In the data rows, 50 means zero.
Some points, one per row:
[41 47 72 78 47 37 47 66 72 72 67 41 35 73 35 40 46 60 51 82 57 40 50 55]
[53 55 46 83 54 49 56 66 62 83 56 67 57 51 27 56 30 61 42 51 67 46 29 39]
[64 51 39 02 65 61 40 12 18 15 60 20 42 35 92 51 43 50 54 40 33 59 60 60]
[50 71 86 73 63 75 45 64 76 83 39 29 39 40 32 39 56 81 74 65 47 62 54 31]
[30 45 82 67 22 38 59 72 78 18 48 64 53 67 37 42 63 41 49 71 45 46 58 63]
[60 54 40 58 56 37 46 43 56 68 54 48 48 68 51 48 45 47 56 59 40 48 48 43]
[59 74 58 40 43 81 24 54 70 41 62 14 33 47 37 51 76 86 71 48 28 71 74 46]
[59 30 38 52 46 50 65 64 32 41 42 61 76 36 47 50 19 39 36 62 60 51 43 67]
[34 24 60 76 55 33 71 73 38 64 40 87 60 56 51 57 26 21 25 71 90 29 23 73]
[41 91 77 46 57 86 35 33 69 31 43 25 29 34 68 45 92 75 79 19 21 74 67 11]
[52 49 50 62 50 51 52 57 26 50 18 66 54 68 53 51 51 34 46 47 75 40 51 60]
[56 57 67 66 67 55 46 55 57 80 48 39 45 50 44 47 38 68 59 68 70 55 44 46]
[57 72 40 07 56 86 54 19 31 19 38 44 70 30 72 50 50 50 65 05 09 64 68 27]
[46 57 54 70 56 64 46 64 39 67 07 76 58 43 24 50 45 48 67 47 53 39 49 53]
[35 60 40 33 60 56 36 43 35 59 39 44 31 53 59 61 52 46 49 40 61 38 51 47]
[33 62 52 42 64 56 33 44 53 79 37 38 21 41 41 50 68 63 64 53 63 39 59 52]
[56 54 30 33 43 77 71 36 42 26 50 54 74 27 53 50 52 47 57 09 21 55 55 30]
[71 73 66 56 40 80 34 56 90 56 84 10 39 60 34 36 78 99 73 45 11 84 66 28]
[29 54 44 55 33 68 41 63 59 34 40 64 58 41 40 55 36 43 56 41 53 27 59 57]
[71 67 41 45 70 42 23 50 54 89 60 07 19 59 43 49 54 85 57 81 42 66 42 57]
[62 40 21 02 67 24 49 03 17 24 61 31 53 41 95 57 51 26 37 33 35 59 46 49]
[34 38 36 41 59 46 45 51 34 40 56 69 46 32 57 64 30 25 33 37 74 29 35 68]
[67 63 30 20 93 42 22 20 34 83 53 13 23 38 70 54 53 59 65 53 45 60 44 45]
[47 68 44 34 42 78 35 57 58 37 38 37 47 18 33 53 70 70 75 32 46 55 83 45]
[54 22 57 76 64 34 72 64 47 83 75 66 51 52 42 46 24 43 26 77 81 46 13 62]
[35 64 82 62 19 66 57 54 73 05 39 61 58 45 49 45 81 55 62 23 26 62 69 27]
[70 34 01 20 81 12 40 26 15 69 62 41 51 53 68 65 39 37 34 48 60 51 30 63]
[58 47 45 02 64 61 44 16 29 08 59 34 57 37 95 42 56 41 56 28 26 71 63 44]
[42 56 47 48 18 84 68 63 64 12 44 70 82 27 32 52 59 49 62 11 23 51 68 32]
[24 53 81 69 08 90 39 90 82 14 31 69 53 47 16 51 77 59 62 48 54 34 86 63]
[70 62 50 56 89 30 32 37 57 99 65 22 20 72 56 44 59 74 68 65 48 68 40 33]
[11 60 93 95 16 57 65 77 95 45 44 80 51 62 24 44 66 49 50 54 47 34 52 40]
[38 65 60 36 67 59 33 32 59 62 60 32 19 47 71 55 60 60 47 39 48 50 41 37]
[29 54 82 51 05 84 66 61 73 00 51 73 66 47 46 45 69 46 48 20 29 52 72 44]
[68 62 52 47 38 67 36 61 65 37 64 37 38 68 39 49 75 79 62 48 41 54 75 55]
[80 48 20 34 81 12 40 23 41 96 83 16 25 73 66 57 53 61 39 66 52 66 35 50]
[47 49 18 14 41 53 42 41 24 07 45 49 63 57 60 60 45 35 42 24 38 46 55 68]
[45 67 67 70 55 22 34 65 78 69 58 26 18 86 38 36 63 67 65 85 31 44 59 50]
[53 53 61 31 81 69 36 24 38 72 62 32 15 47 77 42 61 64 53 41 63 60 43 42]
[44 30 70 72 31 38 73 69 58 38 33 72 70 57 36 35 51 33 46 76 54 47 52 53]
[79 41 00 32 44 41 58 33 04 23 42 77 81 64 67 70 50 26 24 05 61 52 34 44]
[63 58 55 48 90 35 23 36 47 99 79 22 07 84 62 44 41 69 57 85 70 53 32 63]
[41 67 57 69 48 47 40 65 76 78 55 28 27 70 27 43 56 72 60 72 37 47 48 52]
[23 40 20 54 29 55 63 69 44 27 39 92 67 27 32 68 43 28 35 18 63 24 45 55]
[54 67 69 35 57 99 47 38 59 40 45 42 55 11 56 37 65 70 85 22 21 70 73 24]
[57 27 13 43 36 39 54 69 34 10 48 72 81 38 49 65 19 32 15 52 72 40 41 79]
[57 50 59 28 54 68 47 27 41 27 72 46 50 41 76 51 49 54 54 35 44 54 53 49]
[51 33 19 52 49 38 55 59 11 32 14 95 86 55 49 65 29 14 33 29 73 30 38 67]
[55 57 53 28 56 69 40 42 35 30 25 38 53 22 58 48 53 52 62 41 48 62 61 50]
[71 51 50 38 66 31 53 33 45 73 81 18 39 67 60 43 48 64 43 70 29 69 43 50]
[50 55 88 64 62 67 40 63 77 64 46 34 35 49 30 21 58 76 84 78 30 64 71 43]
[43 48 60 22 32 69 43 41 50 03 49 44 52 29 61 49 68 47 60 26 32 60 76 52]
[51 37 51 50 58 25 57 41 34 48 41 56 61 67 64 53 47 26 48 51 44 43 49 54]
[42 44 51 60 46 63 45 74 56 48 30 50 56 34 30 47 41 51 57 62 61 39 68 64]
[48 63 33 31 48 67 48 34 36 22 49 64 51 38 60 62 63 46 44 02 36 50 42 35]
[67 40 34 28 63 58 59 32 17 36 62 54 51 42 88 57 34 39 23 32 67 56 25 52]
[34 68 62 64 28 79 51 82 93 41 54 58 43 32 24 42 68 74 61 52 23 51 64 44]
[71 49 33 21 84 44 35 16 19 66 38 29 40 40 68 46 38 48 68 44 53 54 56 52]
[21 46 84 67 07 48 61 77 77 00 36 71 64 62 32 40 67 36 50 58 36 43 66 63]
[54 48 28 15 62 44 36 35 10 29 30 39 52 42 75 64 38 31 38 45 68 49 44 66]
[48 49 58 46 69 50 34 44 39 62 51 44 31 64 57 52 41 57 56 63 66 44 47 65]
[47 22 28 51 57 36 63 68 22 41 32 91 79 29 55 65 18 11 22 41 92 36 28 66]
[67 52 36 30 80 31 31 28 35 83 79 14 19 72 68 54 55 65 43 62 54 64 36 58]
[63 64 76 44 56 81 29 41 66 62 50 10 35 39 42 31 70 86 80 58 24 75 77 37]
[32 42 84 99 03 37 73 96 97 51 61 69 61 74 10 50 49 47 38 80 52 34 60 55]
[59 55 15 29 73 33 38 27 18 76 57 37 37 59 58 70 51 49 48 40 58 46 32 61]
[37 60 41 43 32 63 52 43 65 31 69 52 46 51 46 54 64 49 47 25 34 35 57 44]
[41 36 78 97 42 31 69 87 69 80 35 65 57 72 29 43 35 42 40 96 62 41 38 65]
[51 52 52 18 48 64 40 44 49 07 51 37 56 30 69 42 50 50 51 47 38 65 59 54]
[46 43 72 70 61 22 50 56 75 90 85 35 25 65 45 41 47 63 45 95 57 54 30 61]
[35 52 19 34 31 44 45 49 54 31 56 54 58 55 49 65 54 39 34 28 58 33 55 60]
[46 44 27 20 75 35 46 43 26 52 42 45 44 20 64 53 41 43 52 62 59 55 48 69]
[55 31 51 65 52 17 52 52 47 72 55 59 38 72 53 59 54 43 34 66 78 41 36 58]
[29 61 79 99 29 40 43 91 99 82 60 53 23 75 16 47 65 66 45 83 67 35 45 48]
[64 55 40 35 87 37 44 19 27 76 60 29 42 56 75 52 35 47 51 55 56 49 29 49]
[77 45 24 10 67 48 49 29 18 18 42 35 69 44 78 51 32 41 56 34 27 67 55 46]
[38 36 24 19 65 22 39 36 26 45 43 53 41 34 67 64 53 21 33 51 70 37 46 71]
[56 74 70 66 55 42 35 43 81 77 55 25 33 61 41 42 68 77 63 63 36 62 62 28]
[41 43 52 19 51 42 59 18 30 09 61 59 56 62 93 59 44 18 32 31 41 37 47 55]
[54 39 02 20 61 38 42 36 17 55 42 41 55 24 59 61 25 37 42 56 71 40 47 70]
[80 51 19 01 99 58 28 07 06 57 53 26 34 37 90 46 45 61 52 27 58 68 36 50]
[34 68 62 66 30 91 68 68 66 32 21 78 80 22 33 45 53 48 64 19 40 48 62 24]
[57 78 64 67 52 87 40 70 72 86 43 30 42 56 22 42 60 92 76 52 32 56 57 39]
[25 50 96 78 10 75 52 73 84 23 38 61 46 52 30 38 73 58 62 63 46 49 79 56]
[55 63 61 44 41 99 74 50 61 18 62 59 73 26 50 46 56 66 63 00 18 76 54 13]
[41 42 74 66 39 53 66 61 55 63 50 68 47 63 37 36 56 48 42 60 59 46 41 48]
[63 69 44 43 91 32 29 24 47 99 73 15 14 76 61 46 50 70 63 66 46 54 40 44]
[26 40 81 65 19 64 62 63 61 23 34 80 63 47 41 43 74 35 52 41 53 44 68 43]
[48 51 72 94 29 48 78 76 78 47 56 74 74 68 30 44 47 55 43 47 34 56 36 28]
[57 35 41 58 58 31 42 62 32 61 40 54 40 70 57 52 41 43 29 77 97 48 36 75]
[65 29 00 07 56 34 50 29 11 09 53 56 75 41 73 70 44 22 33 16 55 52 46 62]
[69 49 51 48 69 49 50 47 52 64 66 40 53 51 55 45 48 65 60 48 35 66 44 36]
[35 35 16 76 37 07 57 75 59 72 54 74 57 78 30 77 29 29 17 65 89 16 31 70]
[32 61 93 88 39 66 26 92 90 88 45 38 23 66 06 42 75 80 71 81 58 42 67 53]
[55 18 31 58 35 31 67 76 30 34 33 77 82 46 38 66 33 18 20 57 78 43 36 65]
[54 80 58 17 48 92 23 30 71 18 57 08 31 22 56 39 86 85 90 24 07 73 97 22]
[45 27 53 63 70 14 60 54 32 74 43 60 58 62 56 52 17 26 38 89 76 32 27 75]
[69 42 36 68 54 36 59 58 47 78 54 61 61 50 38 56 32 52 40 53 65 47 36 49]
[34 59 83 83 62 48 55 57 86 99 65 46 31 50 42 41 42 63 59 77 55 48 35 37]
[49 36 58 85 54 12 73 50 59 74 66 71 51 78 52 49 37 36 27 60 64 40 18 36]
[38 29 47 45 45 50 75 48 14 27 31 94 79 42 60 61 28 15 31 37 72 32 35 63]
[39 22 46 44 16 48 56 63 45 00 44 82 71 41 57 50 53 29 27 32 74 48 56 69]
[53 25 57 71 52 16 63 65 47 70 37 53 60 63 38 42 43 34 44 93 66 44 44 66]
[58 35 64 51 72 31 48 40 53 76 63 40 33 55 62 33 45 54 48 86 66 61 37 60]
[18 45 81 94 37 47 41 87 90 76 49 64 35 51 15 45 46 56 49 84 83 24 51 61]
Then 16 other points, each followed by its number:
[53 66 40 30 48 67 44 38 55 37 68 27 44 44 46 47 74 70 74 34 15 58 77 42] 0
[76 54 04 27 84 35 32 32 33 93 77 17 26 36 57 67 33 68 47 61 65 54 31 61] 1
[46 65 87 92 54 53 53 64 90 90 70 47 30 65 29 38 61 79 65 74 49 53 41 39] 2
[91 37 11 30 99 06 61 23 15 99 86 25 40 56 73 56 22 50 36 62 55 68 07 54] 3
[45 47 79 71 63 54 52 59 57 77 29 39 51 43 33 38 45 57 74 76 44 52 57 50] 4
[46 75 92 45 35 85 66 30 79 28 70 38 40 60 68 33 89 71 60 22 00 70 68 12] 5
[60 74 40 26 37 82 51 36 59 04 63 43 63 42 61 51 75 70 63 00 05 75 65 15] 6
[56 43 46 55 83 13 39 33 47 94 80 29 17 64 65 45 33 52 43 86 72 47 22 64] 7
[45 37 14 32 28 38 52 46 37 00 51 65 68 57 58 61 43 19 32 23 44 36 49 62] 8
[55 44 30 46 47 32 58 40 43 56 84 62 46 64 60 66 44 40 19 31 75 41 25 51] 9
[47 57 71 43 34 93 51 62 59 08 30 57 70 31 51 40 54 51 66 33 35 58 69 45] 10
[45 51 18 18 36 61 36 41 37 08 44 52 57 28 64 67 56 37 37 26 62 44 63 58] 11
[64 78 46 40 58 66 34 36 71 57 52 21 42 39 42 42 85 80 83 29 11 76 74 20] 12
[63 36 13 57 61 22 52 55 14 60 24 86 71 71 54 64 26 19 29 45 85 33 28 65] 13
[76 58 43 23 27 68 63 29 40 13 61 38 64 48 64 44 68 59 48 23 05 74 67 23] 14
[61 55 29 45 55 63 52 41 47 64 54 53 54 36 42 50 49 63 58 29 39 55 45 36] 15
Which two of these numbered points are nearest to each point below, ignoring the 3 directions in which the first points spread most? Their numbers follow each, nearest first.
[62 60 34 44 84 20 43 38 56 99 83 15 12 69 50 45 54 78 59 86 37 57 44 55] > 0 8
[39 49 67 92 23 85 70 84 78 61 31 85 70 28 11 42 48 52 65 42 45 43 57 31] > 15 2
[75 70 43 51 83 68 40 32 56 99 69 23 33 36 44 43 63 89 81 42 26 71 48 25] > 15 12
[57 45 22 34 67 39 41 55 36 70 60 43 44 30 44 65 33 52 39 57 62 47 36 68] > 1 11
[51 35 10 20 41 38 59 42 26 24 55 63 63 48 60 63 40 32 34 38 50 36 57 72] > 0 8
[29 57 99 88 12 66 80 71 88 39 60 71 55 71 35 40 71 54 44 50 30 44 53 36] > 5 2
[76 45 12 34 85 32 37 29 11 63 41 49 55 60 71 61 32 38 46 33 65 49 33 55] > 13 12
[39 42 68 53 51 35 55 51 60 51 56 49 39 54 55 46 44 41 49 68 50 47 47 56] > 7 10
[51 28 13 50 63 12 53 59 27 54 48 65 57 57 47 62 32 30 28 64 75 35 35 86] > 0 11
[61 45 03 37 70 45 37 52 38 61 58 53 54 34 47 61 24 51 46 46 72 46 33 62] > 1 15
[51 52 73 57 55 34 66 35 60 71 71 46 32 86 64 42 55 50 36 62 40 53 29 46] > 5 2
[75 28 29 66 54 00 68 56 25 81 61 49 59 80 46 53 30 38 22 83 58 56 23 57] > 14 3
[66 64 67 53 49 73 45 50 64 57 47 31 52 43 40 41 71 73 76 42 22 75 69 21] > 12 15
[82 54 37 31 74 50 51 25 43 76 83 21 43 40 64 45 47 76 61 43 30 76 35 39] > 3 2
[32 55 86 71 33 82 56 68 65 33 36 60 62 40 37 48 44 52 59 56 54 41 68 47] > 10 4
[59 43 19 70 54 11 62 60 45 93 51 56 61 67 36 60 29 42 37 73 63 31 38 62] > 12 0
[78 39 08 08 72 23 49 27 14 45 71 19 32 53 80 50 59 50 43 53 48 60 63 72] > 0 8
[33 71 92 72 56 39 68 34 84 67 60 46 31 73 58 37 66 54 64 59 19 52 48 13] > 5 2
[66 59 17 35 68 59 24 39 46 69 60 38 34 19 54 58 54 67 58 37 69 56 50 42] > 1 15
[49 50 56 51 56 52 59 27 36 59 48 57 49 53 62 52 54 45 50 30 53 49 43 30] > 2 15
[39 39 30 28 42 56 31 51 31 37 40 56 47 48 50 62 50 38 44 45 75 29 57 85] > 11 0
[28 37 50 46 22 59 58 57 46 00 46 80 69 43 59 57 44 24 35 35 57 32 57 66] > 7 11
[17 43 60 49 08 76 39 79 54 03 26 75 63 41 28 62 65 39 48 34 65 29 75 75] > 11 0
[25 58 37 73 00 53 60 83 83 12 53 82 65 66 23 59 56 39 31 33 45 17 64 49] > 8 0
[82 57 12 22 79 46 33 18 11 62 51 44 49 61 72 65 40 51 47 19 50 59 37 33] > 13 15
[78 54 49 22 68 41 55 14 45 66 67 16 41 53 63 40 55 69 69 56 09 70 63 38] > 14 0
[50 66 60 84 51 54 46 84 81 88 38 45 43 40 14 46 63 76 68 74 44 59 64 49] > 12 15
[58 61 63 58 32 75 78 52 56 39 43 48 77 33 31 41 50 61 75 34 02 63 65 29] > 3 15
[62 37 02 35 74 43 41 53 34 62 57 55 53 33 44 61 24 45 41 45 71 39 34 66] > 1 15
[66 44 29 12 54 44 40 22 21 16 61 21 49 64 79 56 54 46 39 38 37 61 55 58] > 8 0
[55 82 49 44 37 88 42 53 87 43 88 26 26 43 44 46 90 95 67 20 23 68 74 26] > 9 6
[46 68 29 51 33 75 51 47 66 28 68 65 51 39 35 62 61 61 48 00 34 42 45 30] > 9 15
[88 53 41 24 76 60 33 34 40 52 62 15 47 51 63 40 39 74 58 63 32 76 59 51] > 10 0
[58 49 65 72 77 23 61 48 41 99 37 40 41 67 46 39 45 56 62 92 51 46 37 53] > 4 10
[42 42 31 45 30 43 68 64 35 09 16 76 91 34 46 63 30 18 36 29 51 36 57 50] > 12 10
[85 61 29 50 81 40 49 43 53 95 69 24 45 55 49 45 47 77 61 64 24 79 33 38] > 3 15
[69 44 25 66 56 21 58 52 37 81 42 64 65 66 39 57 41 44 42 46 60 53 31 37] > 12 15
[44 48 60 77 18 50 66 74 71 27 48 78 65 64 32 48 64 46 36 37 48 46 52 35] > 6 2
[82 46 14 15 72 44 49 20 16 33 70 45 58 51 86 61 48 46 34 10 45 72 31 35] > 6 2
[36 76 75 38 60 48 60 17 69 45 60 35 38 57 79 41 70 52 65 34 11 60 56 11] > 5 2
[67 82 69 21 63 98 48 16 50 32 59 28 47 27 76 39 68 79 81 14 19 77 62 19] > 2 10
[87 48 12 11 89 33 54 08 05 48 63 34 46 37 85 54 44 53 45 23 40 77 29 41] > 3 2
[67 69 76 53 84 47 45 19 53 96 51 06 32 56 55 31 70 77 88 68 20 71 57 29] > 4 2
[53 75 48 34 37 99 28 58 74 17 57 35 46 12 34 46 74 87 73 22 34 66 80 41] > 1 11
[59 70 45 61 52 54 60 60 69 69 58 46 47 65 39 51 63 67 53 36 25 65 44 24] > 6 12
[47 58 54 33 31 70 51 57 62 11 48 35 47 38 50 43 86 62 67 39 21 61 94 52] > 0 8
[65 37 06 37 87 04 44 40 25 81 60 47 37 64 58 58 32 42 30 76 72 45 25 72] > 0 12
[52 51 31 10 71 66 35 20 08 27 41 37 56 39 79 59 33 44 52 32 57 49 57 61] > 10 7
[37 53 48 33 18 58 63 35 51 00 62 61 53 61 67 50 76 39 42 12 40 47 64 38] > 9 8
[67 47 44 29 77 37 52 17 13 58 42 33 51 49 69 50 50 43 63 56 34 57 50 52] > 4 10
[46 64 71 66 26 68 54 62 52 35 26 64 55 61 34 47 78 50 59 31 49 57 67 33] > 13 12
[76 57 43 45 63 56 54 27 48 63 75 31 55 39 61 50 40 64 59 45 36 62 44 34] > 3 2
[41 69 78 76 22 75 50 70 98 51 72 42 38 71 26 37 86 77 58 43 32 55 58 29] > 9 6
[54 56 65 82 53 30 38 63 76 85 58 29 38 67 33 43 55 66 51 81 54 55 41 48] > 12 7
[18 63 76 68 00 90 55 91 89 00 31 75 73 40 14 47 73 50 66 28 10 48 86 41] > 0 8
[61 62 48 58 99 30 32 40 45 99 40 25 43 50 49 48 24 58 69 81 50 54 35 50] > 4 10
[46 43 43 34 77 06 61 08 31 52 67 44 39 64 92 52 35 23 38 46 43 45 28 40] > 5 7
[74 65 62 94 32 52 52 69 78 71 61 55 49 78 21 36 73 76 59 50 37 63 47 23] > 6 14
[81 44 14 34 95 16 45 27 29 99 73 25 44 53 65 49 40 52 47 63 53 66 27 46] > 12 3
[67 64 37 37 62 30 26 27 56 57 74 15 25 76 59 53 75 65 62 45 33 45 60 44] > 8 0
[34 34 63 91 28 17 74 66 68 70 55 70 59 76 30 55 37 29 35 80 62 18 42 64] > 0 7
[13 50 75 58 45 41 56 46 63 47 46 56 38 41 54 46 54 32 53 56 54 34 52 50] > 7 2
[45 67 57 71 51 59 40 55 72 81 68 48 29 54 30 58 62 69 51 46 58 43 33 40] > 9 2
[67 53 53 46 45 43 64 36 54 50 62 43 56 58 53 40 46 54 58 57 21 60 61 48] > 14 0
[43 59 76 84 60 45 47 69 59 99 22 52 30 71 33 45 58 62 56 76 76 46 48 45] > 13 10
[37 43 88 93 03 61 76 92 85 39 48 66 72 64 09 41 54 57 46 70 36 47 62 52] > 14 0
[58 24 15 53 43 19 61 64 33 46 38 74 80 56 42 68 33 21 24 54 69 35 40 70] > 12 0
[65 53 30 03 85 66 34 14 00 32 40 39 56 24 86 64 31 44 50 24 62 61 38 56] > 10 4
[73 36 66 72 48 13 51 62 47 75 46 42 54 90 35 43 57 62 50 96 50 52 50 63] > 14 0
[32 66 99 99 46 61 62 70 89 99 56 51 31 72 20 42 58 74 62 76 53 39 45 31] > 2 15
[65 40 40 45 81 31 41 37 22 82 34 47 43 52 50 47 30 48 58 64 67 46 47 62] > 4 10
[40 59 72 42 22 70 51 46 80 09 64 42 47 36 57 47 73 59 55 34 31 62 70 39] > 7 8
[09 58 99 99 18 43 84 85 99 48 32 80 59 69 29 38 63 39 54 61 27 39 54 21] > 5 2
[25 68 81 76 30 81 68 72 71 49 16 70 73 46 27 43 54 51 70 43 21 48 63 31] > 4 13
[47 29 42 55 38 37 74 47 27 28 44 92 76 57 55 62 33 17 24 27 66 40 34 50] > 2 6
[36 73 65 37 37 85 20 55 76 35 49 27 39 40 41 46 76 70 73 36 33 53 77 42] > 11 7
[23 59 36 52 00 68 58 73 79 00 47 82 79 57 34 61 63 34 35 07 33 26 76 42] > 8 0
[29 50 91 82 11 81 58 84 75 11 31 63 67 43 28 43 54 53 60 61 38 47 74 58] > 10 7
[49 40 19 45 55 21 49 52 31 39 35 64 61 59 47 61 33 29 40 58 59 31 54 69] > 0 8
[67 68 27 24 73 33 33 14 41 57 61 21 35 53 72 57 58 58 50 38 34 63 54 35] > 12 8
[41 34 21 41 39 34 42 60 32 41 39 66 57 49 49 76 35 24 18 56 81 28 43 77] > 11 1
[46 57 61 82 34 63 50 80 54 55 11 64 58 59 21 50 42 50 54 58 68 38 61 53] > 13 10
[41 41 49 39 30 44 54 54 33 09 29 65 67 76 62 62 49 23 33 43 46 37 57 69] > 8 0
[46 30 39 42 66 17 49 39 32 61 65 46 39 66 62 48 27 30 36 72 71 37 33 73] > 7 0
[53 74 31 50 90 49 29 29 34 99 39 37 30 58 53 57 44 65 67 44 60 45 32 36] > 13 15
[57 30 43 42 30 63 68 59 30 07 38 67 85 32 54 53 34 31 35 40 47 53 56 63] > 10 7
[22 57 71 69 09 81 44 84 86 20 32 68 58 29 20 47 70 58 54 45 56 42 79 49] > 11 1
[56 39 30 37 46 68 63 46 33 45 44 73 75 22 50 57 32 36 50 24 48 45 47 43] > 15 2
[53 50 34 34 62 38 31 38 46 63 54 30 28 44 58 52 58 55 41 60 69 51 48 56] > 11 7
[74 52 57 51 50 71 44 55 59 40 53 28 60 46 42 38 39 72 63 56 31 68 65 48] > 10 3
[63 65 42 51 76 26 26 26 53 99 54 20 17 61 49 44 52 70 65 75 61 50 56 50] > 12 11
[71 72 68 74 42 64 41 65 91 81 87 18 31 76 27 34 71 95 64 66 25 70 51 32] > 6 14
[89 51 53 28 70 26 36 33 29 64 53 13 41 75 60 44 70 69 57 68 31 71 57 55] > 14 0
[48 43 33 46 49 38 55 53 48 45 48 64 54 48 47 52 54 44 45 51 53 46 46 62] > 0 12
[37 24 50 60 33 31 72 78 30 25 22 88 85 56 54 66 28 07 22 59 70 33 39 66] > 10 4
[58 71 35 08 75 86 32 10 16 38 22 43 49 27 74 50 60 54 75 03 31 58 63 35] > 13 4
[71 55 11 17 62 61 25 42 36 39 66 39 44 23 56 56 42 64 47 37 65 56 49 64] > 1 11
[58 34 41 25 68 37 54 36 16 35 42 52 62 49 81 52 30 23 41 53 60 43 45 66] > 10 7
[37 33 72 79 32 41 65 73 56 48 36 69 66 63 36 48 28 36 39 72 62 29 48 67] > 10 7
[59 56 02 19 59 40 43 29 27 49 61 37 49 41 67 68 42 44 48 35 49 43 47 63] > 0 1
[67 75 90 52 50 78 56 45 77 49 56 27 60 47 55 34 62 74 82 50 07 81 74 17] > 3 2
[49 59 39 42 45 78 55 51 58 39 47 58 68 30 39 46 49 52 66 26 34 47 59 39] > 15 2
[57 29 41 49 81 00 49 35 33 88 68 40 27 77 73 46 41 40 29 94 84 44 29 75] > 7 0
[44 70 58 74 18 60 49 57 89 32 59 58 55 66 32 45 70 56 56 33 23 52 65 24] > 6 8
[69 54 45 40 46 64 62 31 46 15 70 51 71 48 67 45 54 50 48 07 18 70 47 22] > 6 3
[33 65 53 42 32 61 50 50 62 12 42 49 56 56 48 47 74 46 59 23 19 55 68 35] > 8 0
[52 65 77 90 59 38 51 57 87 99 66 36 27 59 35 41 51 72 58 77 55 54 43 36] > 2 7
[70 53 46 18 61 39 41 13 38 44 61 16 39 61 78 39 69 57 57 47 26 74 59 39] > 14 8
[41 42 40 35 48 42 48 49 34 48 41 54 48 57 56 55 50 39 40 54 51 42 54 73] > 0 11
[57 45 22 23 72 43 49 31 00 38 23 58 52 63 81 60 46 23 34 29 69 47 43 64] > 13 10
[39 53 21 26 37 38 49 33 30 09 51 68 60 55 74 69 53 22 18 23 59 35 39 60] > 8 11
[71 62 36 54 70 18 34 28 52 82 64 26 38 69 58 56 48 60 47 61 56 56 39 43] > 12 6
[49 26 23 19 54 16 51 27 09 19 42 60 58 73 72 56 46 14 32 41 65 39 48 74] > 8 0
[73 55 36 43 72 14 44 23 35 97 74 25 21 96 66 43 44 62 35 74 53 50 35 54] > 14 8
[29 36 68 54 28 67 69 62 45 06 26 74 77 25 54 54 32 28 37 49 59 41 61 61] > 10 7
[35 61 68 90 39 71 62 82 77 66 26 74 66 40 15 42 50 56 65 48 48 41 53 30] > 15 13
[38 47 30 35 66 39 28 39 30 65 43 48 35 41 47 61 46 43 46 52 81 33 49 73] > 11 1
[56 32 38 71 73 00 75 37 44 80 70 56 54 65 65 52 31 34 30 67 49 47 14 42] > 3 6
[50 49 50 81 48 24 55 61 81 88 69 49 41 63 36 44 52 51 47 76 53 47 38 39] > 12 6
[33 47 75 50 28 69 66 53 54 00 32 77 74 54 57 49 64 32 44 12 28 55 54 33] > 5 2
[53 66 41 68 51 45 31 53 87 88 84 32 26 60 34 55 51 81 55 66 59 47 49 44] > 1 11
[54 84 76 43 52 89 44 39 70 42 52 22 43 39 59 38 79 79 77 28 15 73 69 14] > 2 10
[38 45 33 46 36 51 44 70 45 39 31 63 56 29 31 63 52 39 46 45 78 34 63 68] > 11 1
[32 30 38 48 35 58 50 71 28 24 24 81 57 33 42 67 35 24 26 44 87 29 50 77] > 11 10
[44 46 54 54 13 66 61 62 37 00 26 89 78 62 49 59 62 26 36 18 60 41 63 50] > 13 2
[37 34 54 95 31 26 55 98 65 73 42 63 56 67 07 56 32 48 38 95 70 35 41 81] > 0 1
[38 54 51 10 37 68 43 29 49 03 54 38 48 26 75 38 64 43 55 37 35 57 72 48] > 7 11
[50 48 22 43 64 72 36 46 33 74 55 54 35 30 53 57 28 52 39 42 90 35 30 58] > 1 15
[49 56 69 83 42 68 49 70 83 82 57 56 42 36 16 43 59 75 65 58 59 55 51 36] > 15 1
[54 32 36 28 64 40 64 22 09 41 43 63 59 47 77 59 41 27 33 19 54 50 29 38] > 2 5
[62 81 77 33 36 94 39 31 66 22 51 17 47 63 53 34 95 79 84 19 00 76 83 15] > 14 6
[52 45 22 42 48 55 38 56 42 48 49 55 53 20 48 60 52 48 46 37 72 49 52 54] > 1 11
[36 67 79 74 13 84 46 76 75 03 29 77 62 70 28 47 82 58 59 18 30 48 73 28] > 13 6
[48 41 44 48 41 71 57 61 49 49 42 59 53 21 39 49 43 49 56 43 60 48 59 54] > 1 10
